One turn or mirror swaps these rows in pairs. Which row does each one swap with?
The rows were stretched afterwards, more along some directions than others.
gegup: [ 20  13  26 -19  -2 -16  18 -18  16  -4   4   9  -9  -4  27   9   3  17
   1]
Donu: [-21  -7  15   2   5  -5 -14  -9 -12  -3 -13   6  -5  -8 -17   6 -21  -6
 -27]
Tudin: [ 20   7  38 -18 -12 -23  19 -12  13  -3  12  21  -3  -2  21  11   2  12
   2]
keka: [  8 -20  -7  21  20  28  -8  -7  27  16   8  -3  13  -5 -11   3 -13   1
 -11]
dobe: [ 11 -12   1  17  23  25   0 -10  26  17  18   2   2  -8  -6  10 -12   6
 -10]
suzet: [  3 -14  -1  16  22  32   2  -6  38  18   7  -2   9  -2 -10   7 -11   4
  -9]
bul: [ -2   4   9  -9   3  13   3  24   9   9   3  -8   3  13   2  -3 -23  12
  21]
Vak: [ -5  15 -29   3  -4 -12 -15   5 -19 -18  17   7 -13   5  11  20  18  -4
  -5]
datu: [ 26   1  36 -28  -6 -12  15 -20  11  -4   6   8  -5  -5  24  11  -4  22
  -3]
Nugi: [ 11 -11   1 -22  -7   2  27 -14  -1  17  -4  13   2 -20 -10  -1  -4   1
   0]
sipin: [ 15   3  -7 -14  11   2  -3  16  -6  -8   4   3  -2  25  13  -8  -5  13
  -2]
pofov: [-27  -8   9   6  -5  -3 -25 -10 -13 -10  -7  -8  -1  -5 -14   7 -23   0
 -23]
folu: [-43  28  22   4 -20 -22   3  18  29  -9   7  -6  -1   6 -12  17  17  -1
  -4]
boken: [-19   4   8   2  10  15   7  25  16   7  -1  -5  -2   1  -1  -1 -20   7
  15]
Defar: [ -9 -10   9   4   5  12   1  15  18  12  -6 -12   9  -3   2  -3 -28   6
  13]
vata: [ 18  -5  -6 -31 -21   4  25  -8  -1   7   5  16  -5 -14  -3  11   6  20
  -1]
Gak: [ 11  -7  -1 -32  -9   8  33  -3   8  14  -2   8  10  -9 -22   9   7  11
  -1]
lidu: [  3  13 -26   3   4  -2 -15  -4 -10 -24   1  -4 -13  -4  11  20  22   1
  -8]
nes: [-10   7  24  21   4   0  24   9  14  -4  -8 -15  -4   6   5   3   2  10
  10]
Zive: [ -3   3   6 -10  -1  12 -12   3  -7 -14  -7   7 -11  20  16 -14 -12  12
  -1]
kiru: [  3  -6  -4  21  19  16  -6 -10  35  16   9  -9   3 -16  -3  12   0   6
 -22]
roto: [-11   2  -1   0   7  15   5  27  15   6   6 -12   5  13   0   5 -23   6
  18]
tilo: [  4   0 -11 -24 -19   1  18 -11   1   6  -7   8   0 -10 -13   5  10   3
  -1]
dab: [ -4   2 -25   8  -2  -6  -7   3 -19 -17   6   6  -7  -3   9  14  22  -2
  -4]
fovef: [ 32   6  30 -17   1 -23  21 -11   5  -3   7  14  -2   0  17  14  -3   8
   2]
taga: [  0   8  20  22   7   4  26  11  16  -6   2 -18  -3   5   6   7   2  14
   3]
sisi: [-13 -10   8  -9   1  -6 -19 -16 -19  -3 -14  -2   2  -3 -11   5 -23  -6
 -24]
Kemo: [ -2   2   1  17 -11 -28   2   3 -18  -3  -5  25   1  15  -5   5  13 -12
  -2]
Godi: [ -4   6  20  -9  -5   6  -7  15   7  -5  13  -5   5   7   9   0 -30  15
  22]
Zun: [ 24   0  25 -27  -8 -13  13 -20  11  -3   6  22  -1  -2  19  16  -3  21
   6]
vosa: [ 12  -3  -8 -29 -18   2  24 -10   2  10  -1   3   3 -12 -13   5   8  10
   6]
falin: [  7   6  10   3  -8 -29  -1  -7 -26   8   1  35   6   7   2  -3   1  -3
   2]
nudil: [  0  -5  14 -23 -16   3  27 -19   9   9  -2   8   2 -21 -12   0   4   6
  -1]
vufi: [ 29  -4  28 -16  -1 -19  23 -16  11   7   6  14  -2   8  19   7  -1  13
   3]
givom: [ -5 -11   1 -11   1  -4 -15 -12 -28  -5  -2   2  -4   0 -11  11 -25   1
 -23]
geput: [-10  10   7 -14   1  12   5  23  18   6   4  -8   7  -4   1  -3 -21  14
  18]
likan: [-16   1   4  -2   8  -2 -22  -9  -7  -6  -5  -7  -1  -8 -19   9 -18  -3
 -32]
pogi: [  0  15 -21   1   6  -5  -8  -5 -18 -18  11   4 -18   3  13  18  20   0
  -9]
buse: [ -8   4  10   1   6   8  -1  20  17   7   5 -17   7  -3   6   1 -22   9
  13]
solol: [-12   7   4 -10   0  -6 -30 -11 -27 -18  -3 -12  -7  -2  -9  10 -14   0
 -17]
Doza: [  0  14 -15  -1   0  -9  -7  -2 -14 -19  10  18 -12  -4   7  24  22  -1
 -12]
bol: [  0 -10 -16  26  20  13  -6  -1  28  17   2  -9  16  -3  -6  -8  -9  -7
  -8]
Mul: [  6  -6 -11  21  21  23   3   3  23  19  16   8   4   8 -14   1  -5 -12
  -5]
sabek: [  1   7 -20   0  10  -7 -13  -8 -27 -17   7   8  -8 -10  13  15   9   1
  -3]
veted: [  3  -2   9  13  -3 -20  -3  -1 -27   4  -4  37   2  17  -2  -1  -4  -9
   1]
buki: [  0  -3   0 -21   6  16  -9  -2   1 -10   2  -3 -11  18  13  -4 -20  15
 -12]
laseb: [-38  27   7 -10 -21 -24  -7  21  24  -7   6 -11   6  -4  -6  13  17  -4
  -6]
Siso: [-34  23  13  -3 -19 -38   0  13  19 -11   1 -15  10  -9  -1   6  20   3
  -7]
torep: [ 3 -4 19 12  9  8 22  3 15  1 -7 -5 -1  9 12 -1  0 17 13]
gugi: [ -9 -18  -7  -4   9   9 -13  -8 -20   2  -9   0  -3   1 -20  13 -22  -2
 -20]
kef: [  4 -17  -8  22  31  26   6  -3  23  22  10   2   7  -8 -18   9 -11  -9
 -13]
Bosum: [ 14  -1  -1 -24 -20  -4  19 -14  -6   5   2  10  -4 -21  -6   5   8   8
  -1]

nudil pairs with Mul
folu pairs with Zive
taga pairs with falin
Siso pairs with sipin
veted pairs with nes

